rotation ticks, each row followed by its count of ticks:
The counts run from 0 to 322.
[-10 -14   8 -19   0   1 -19   8  -5  -6   5   6  -8  16   7  -7   8 -14
 -28  -6   4  22   5  -5  -1  -8  -2  -6 -11  -4  11  15  -3   9  18 -16
  -9   3   6   4  -7  -7  -7  -6   1   0  17   9  -3  10   3   6   1  14
   6  -1   1   3   2   0   3   2  -2  14  16   4  -7   2  -7  -5   3  -7
  -3] -> 129
[-12 -18   5 -10  -4   1 -18  11   2  -5   5   5  -6   8   3   2   6 -17
 -25  -7   2  24  16  -4   2  -5  -5   1  -6  -6   5  13 -10  15   6 -15
  -3   1   7   2 -12 -11  -7  -8   0  -9  24   6  -4   3  13  14   3  15
   2  -1   2   0  -5  -9   1  -2   1  11  13   5  -1  11  -1  -1   0 -10
   2] -> 31
[ -9  -6   5 -23   8  -3 -14   3  -4  -7   8   2   4  15   6   4   0 -15
 -25  -6   4   8  11  -8   2   1  -6  -7  -4  -1  19  16  -2  14  13 -14
  -9   2   6   0  -8  -9 -13  -9   3  -5  13  16   3   9  -2  16   4  23
   3   1   5   6   4   5   1   9   5   6  10  -5  -6   9  -7  -2  -2 -15
  -4] -> 262
[ -2 -11   2 -23  -8  -6 -10   0   2  -7  10   0  -9  12  -4   7   7 -18
 -19  -7   4   8  15 -15   3  -5  -7  -6   1  -5  23  16   1  13  10  -8
  -9  -4   6  -6  -6 -12  -9  -7   3  -2  25  10   1   3  11   4  -1  18
  -6   0   2   0  -7  10  -4   1   3   8   9   1  -3   1 -10  -6   5 -14
  -4] -> 269
[ -3 -23   7  -8  -8  -3 -13   2   1  -5  10   1  -9   3  -1   0   3 -24
 -31  -9   3  18  17  -6   4   3  -7  -1  -6  -8  10  19  -4  14   3  -9
 -13  -5   3  -1  -3  -6  -7  -6   1  -7  17   7  -3  -3  17  10  -4  17
  -2   1   5   2  -4  -5   0  -4   2   9  15   5   4   8  -3  -8   8  -7
   0] -> 308
[ -6  -9   6 -17  -2  -2 -14   7  -1  -7   6   3  -6  11   6   1   2 -16
 -28  -7   5  19   7  -7   1  -8  -5  -7  -6  -3  12  11  -8  11  12 -17
  -4   5   9   6 -12 -12  -8 -13  -1  -2  13  13   0  14   9   7   3  18
   2  -7   0  -2  -1   0  -1  11  -1   5  19   6 -10   9   0   3   2  -6
  -3] -> 258
[ -7  -8   8 -17   4  -5 -13  -1  -4  -5   6  -4  -3  10   4  -5   0 -19
 -32  -7   6   9   9  -5   5   5  -6 -11  -8  -4  16  21   3  14  11 -11
 -17   2   3   1  -1  -6 -12  -6   0  -4   6  16   1   5  -1  14  -6  23
   4   0   6   8   4   0   3   7   3   4  18  -1  -4  10  -5  -4   8  -7
  -5] -> 321
[-13 -13   4 -20   5   4 -20   9  -5  -7   7  10  -5  15   9  -4   8 -14
 -22  -8   7  22   7  -3  -3  -7  -3  -4 -12  -1  13  15  -6   7  15 -17
  -7  -2   7   0  -9  -8 -11  -7   2  -2  19   8  -5  11   4   9   4  16
   7   0   0   5   3   1   4  -2   1  14  13   2  -7   4  -7  -7  -1  -7
  -1] -> 128
[ -4  -5  -2 -14  -9  -3 -19   6   4  -6   7  -2  -3   9   4   2   3 -15
 -30  -7   0  10  13 -14   3  -3  -3  -8  -2  -8  19  10   1  13  10 -14
  -4   4   5  -4  -9 -21  -3  -9   5  -6  19   8   0   9  16   6   3  15
  -4  -6   5   6  -9  -2  -5   8   4   3  17   5  -4  12   1   2   7  -9
  -6] -> 143
[-15 -10   0 -19   3   3 -24   4  -2   0   6   6  -5   9   8  -7   7 -12
 -27  -8   0  22  10 -12  -3   1  -2  -5  -9  -4  16   9   1  10  11 -13
  -9   9   2  -5  -6 -11  -7  -5   4  -5  19   5  -5   8   9   6   4  15
   6   2   4  11  -1  -1   4  -4   2  17  16   8  -4   4  -6  -4   5  -8
  -3] -> 279
[ -6 -11   5 -13  -8   2 -15   5   2  -8  12   8  -8   9   4   5   5 -19
 -25  -7  13  18  10  -1  -1  -5  -6  -4  -9  -6  11  20  -8  11  10 -15
  -7  -9   7   4  -6 -14 -12 -10  -2  -1   9   8  -2  13  13   8   2  25
  -3  -3   4   0  -2   4   3   4   2  -1  14   5 -10  16   0  -3   0  -7
   3] -> 104
[-11 -18  -1 -14  -4   1 -18  10   1  -6  10  11  -1   9   6   4   7 -18
 -20 -10   3  18  13  -5   0  -5  -5   0  -5  -4  13  14  -6  10  12 -14
  -5  -6   3  -5 -11 -12  -9  -7   7  -5  27   3  -4   5  14   9   4  15
  -2  -2   5   8  -3  -1  -5  -3   4  10  10   0  -1   7  -2  -8  -2 -11
   0] -> 275
[ -4  -5   0 -14  -6  -8 -16  -6   2  -3   9  -3 -11   7  -2   1   3 -18
 -27  -7   6   6  14 -10   4   3  -5 -10  -5 -10  20  22   8  17   7  -6
 -15  -2   4  -6  -1 -12  -8  -6   3  -7  13  11   3  -2   9   9  -7  20
  -3   1   5   5  -7   2   2   3   4   1  15   3  -4  10  -5  -5  13 -12
  -3] -> 174
[-13  -6   5 -22   4   2 -17   2  -5   1   4  -1  -3   9   9  -4   6 -13
 -29  -7   1  17  13 -13  -1   5   1  -6  -5  -4  14  10  -2  17  10 -14
 -10  12   4   1  -2 -10 -10  -7  -2  -6   6  12  -2  12   5   8   7  22
   4   3   4   3   1   1   8   3   3  12  17   9  -2   8 -10   0   2 -12
  -3] -> 224
[-10  -3   8 -20   4  -2 -13   2  -1  -3   3  -6  -2  10   5  -1  -2 -14
 -32  -5   3  11  13 -11   3   4  -4  -9  -4  -3  14  14   0  19   8 -12
 -10  11   5   2  -5 -11 -12  -7  -1  -7   7  16   2   9   3  16   3  23
   3   4   5   4  -1  -2   5  10   5   5  18   6  -3  14  -7   1   5 -15
  -4] -> 168
[ -7  -8   9 -22   4  -5 -11   5  -5  -9   9   2   2  16   2   3   3 -18
 -24  -4   6   9   9  -4   6  -4  -5  -8  -4  -1  17  19   0  13  15 -13
  -8  -3   7   1  -7 -11 -13  -6   2  -3  14  16   3   8  -2  15  -1  23
   4   0   4   4   5   4  -1   9   4   6  11  -7  -4   7  -8  -5   0 -16
  -3] -> 263
[-10 -10  -2 -12   0  -3 -16   6   6  -8   8   7  -2  10   3  11   1 -15
 -20  -6   5  14  17  -6   3  -3  -5  -2  -2  -3  12  13  -7  17   6 -14
  -1   0   8  -2 -13 -18 -11 -10   5 -11  24   9   0   4  11  14   8  20
  -1  -1   5   2  -6   0  -3   3   7   3   9  -3  -4  15  -3  -1  -3 -16
   2] -> 238
[ -9 -14  10 -21  -1   1 -12   3  -7  -1   8  -4  -2   4   5  -4   5 -20
 -30  -8   2  13  15 -12   2  11  -3  -5   1  -4  15  17   0  13   8 -10
 -17   1   1  -2   1  -5 -10  -5  -1  -2   3   9  -3   9   4   9   0  25
  -1   7   7   9   3   3   4   0   5  13  16   7   6   8  -8  -7   5 -11
  -3] -> 285
[ -7 -17  -5 -12  -3   0 -19   5   2  -4  10   1   1   3   7   4  -1 -21
 -23 -10  -2  14  17 -13   2   4  -9  -1  -1  -6  18  12  -4  13   5 -13
  -9  -2   2 -11 -10 -12  -6  -9   8  -8  25   2  -4   1  17   8   1  16
  -6  -3   8  11  -5  -1  -5  -4   4  10  12   2   2   9   2  -5   5  -7
  -4] -> 273
[-12 -13  -5 -13  -5  -1 -19   3   6  -4   8   6  -8   7   4   6   6 -16
 -17 -10   2  21  19 -11  -3  -3  -5   1  -4  -4  13  10  -7  15   2 -14
  -5   0   7  -2 -11 -15  -7 -10   1  -9  25   5  -3   4  18   8   6  18
  -2   1   2  -1  -9   1   0  -7   4   8  10   7  -3  11  -7  -3  -1 -12
   2] -> 29
[-11  -4   7 -19   0   2 -17   6   0  -5   6   7  -9  13   5   1   7 -10
 -25  -8   7  20   8  -7   0  -7   0  -7  -7  -4  10  14  -6  12  12 -16
  -3   4   9   5  -6 -15 -11  -7  -3  -3  13  12  -2  16   7   9   8  22
   5   0   1  -2  -2   2   5   6   1   5  15   7 -10  11  -8   0   1 -12
   0] -> 165
[-11 -10   0 -20   3  -1 -17  11   1  -7   6   3   3  11   6   6   4 -14
 -23  -6   0  13  16 -10   4  -1  -3  -3  -1  -4  15  11  -2  15  10 -13
   0   3   5  -2 -11 -16  -9  -7   6  -8  27   9   1   6   8  13   8  18
   1   1   7   6  -2  -1  -4   5   7   9   8  -3  -1  10  -3  -2  -5 -20
  -2] -> 146
[-14  -3   1 -17   4  -2 -20   4   2  -5   6   8  -2  14   3   4   6 -12
 -21  -5   4  11  14  -4   4  -1  -2  -7  -8  -5  15  21   4  16  12 -12
  -4   0   4  -3  -6 -17  -9  -3   5 -10  22  10   2   4   2  17   3  20
   5   4   6   7  -2  -1   3   4   8   6   9  -4  -2  11  -8  -6   0 -19
   1] -> 299
[ -5 -14  -3 -12  -6  -7 -16  -6   4  -5  11  -1 -13   8   0   1   3 -19
 -25  -8   1  12  16 -13   3   1  -6  -5  -4  -8  20  15   3  14   6  -7
 -15   2   4  -9  -5  -9  -7  -8   5  -5  21   7  -3  -4  15   4  -6  14
  -3  -2   3   5 -10   1  -3  -4   1   9  15   5  -1   3  -5  -7  14  -6
  -5] -> 119
[ -3 -21   3 -15  -8  -3 -15   0   0  -4   8  -3 -12   3   2  -2   4 -21
 -29 -11   0  19  15 -14   3   0  -7  -3  -3  -5  17  12  -4  12   7 -10
 -14   1   7  -4  -5  -6  -4 -10   0  -2  18   6  -5   1  18   1  -3  13
  -4  -3   4   3  -7   0  -2  -4  -2  13  17   9   0   0  -4  -6  11  -3
  -6] -> 63
[ -4 -20   6 -15 -10  -4 -13   2   1  -7   9   1 -13   8  -3  -2   9 -19
 -27  -9   2  17  13 -13   2  -4  -6  -3  -5  -7  17  15  -4  13   9  -9
 -12  -2   4  -3  -5  -7  -6  -7   1  -1  22   7  -3   2  14   1  -4  12
  -4  -1  -1  -2  -8   0  -1  -5  -1  14  13   7   0  -2  -6  -8   9  -7
  -7] -> 62
[ -4  -4   0 -13  -5  -5 -18   5   5 -10   7   2  -8  14   2   1   2 -14
 -29  -6   4  12   8  -8   4  -9  -7  -9  -8  -5  17  14  -1  13  13 -15
  -3   3   9   1 -12 -18  -6 -10   3  -6  20  10   2   7  11   9   0  16
   2  -6   1   0  -8  -3  -3  11   2   1  17   1 -10  10   1   2   6  -8
  -4] -> 50
[-13  -7   7 -18   0   2 -20   5  -4   0   3  -1  -7   8   8  -8   6 -12
 -33  -9   0  20  10 -10   0   1   2  -9  -7  -6  11  10  -1  14  12 -16
  -8  12   5   2  -4 -11  -7  -5   0  -5   8  10  -4  12   8   6   5  17
   5   2   3   4  -2  -3   6   3   1  12  21  11  -5   9  -7   1   5  -9
  -5] -> 223
[ -5 -22   3 -12  -6  -1 -14   9   1  -7   8   3  -5   8   2   3   3 -22
 -25  -8   1  20  14  -6   2  -4  -9   1  -5  -5  11  12 -11  11   6 -14
  -8  -3   6   0 -13  -8  -6  -9   1  -5  25   7  -4   3  17   8   0  13
  -2  -7   2   1  -4  -4  -4  -2   0  11  14   3  -1   5   2  -3   2  -7
  -2] -> 123
[ -2 -15   3 -15  -5 -10 -13  -3   3  -9  11   2 -13  13  -5   1   6 -19
 -25  -7   5  10  14  -6   5  -5  -6  -8  -8  -7  17  24   6  14  11  -6
 -12  -5   4  -3  -5  -9  -7  -6   3  -3  24  10   2  -4   9   8  -8  16
  -2   0   3   1  -8   2  -2  -1   2   6  13  -1  -2   2  -6  -8  10 -12
  -3] -> 117
[ -3 -11  -1 -15  -8  -7 -14  -1   8  -7  10   4 -12  11  -2   9   5 -19
 -20  -9   7  13  18 -10   2  -5  -9  -4  -2  -6  19  16  -3  15   6  -9
  -7  -4   8  -4  -8 -15 -10 -10   3  -8  26   9   1   1  14   6   1  19
  -6  -1   1  -3 -11   6  -3  -2   3   2  10   2  -5   8  -6  -6   4 -12
   0] -> 177
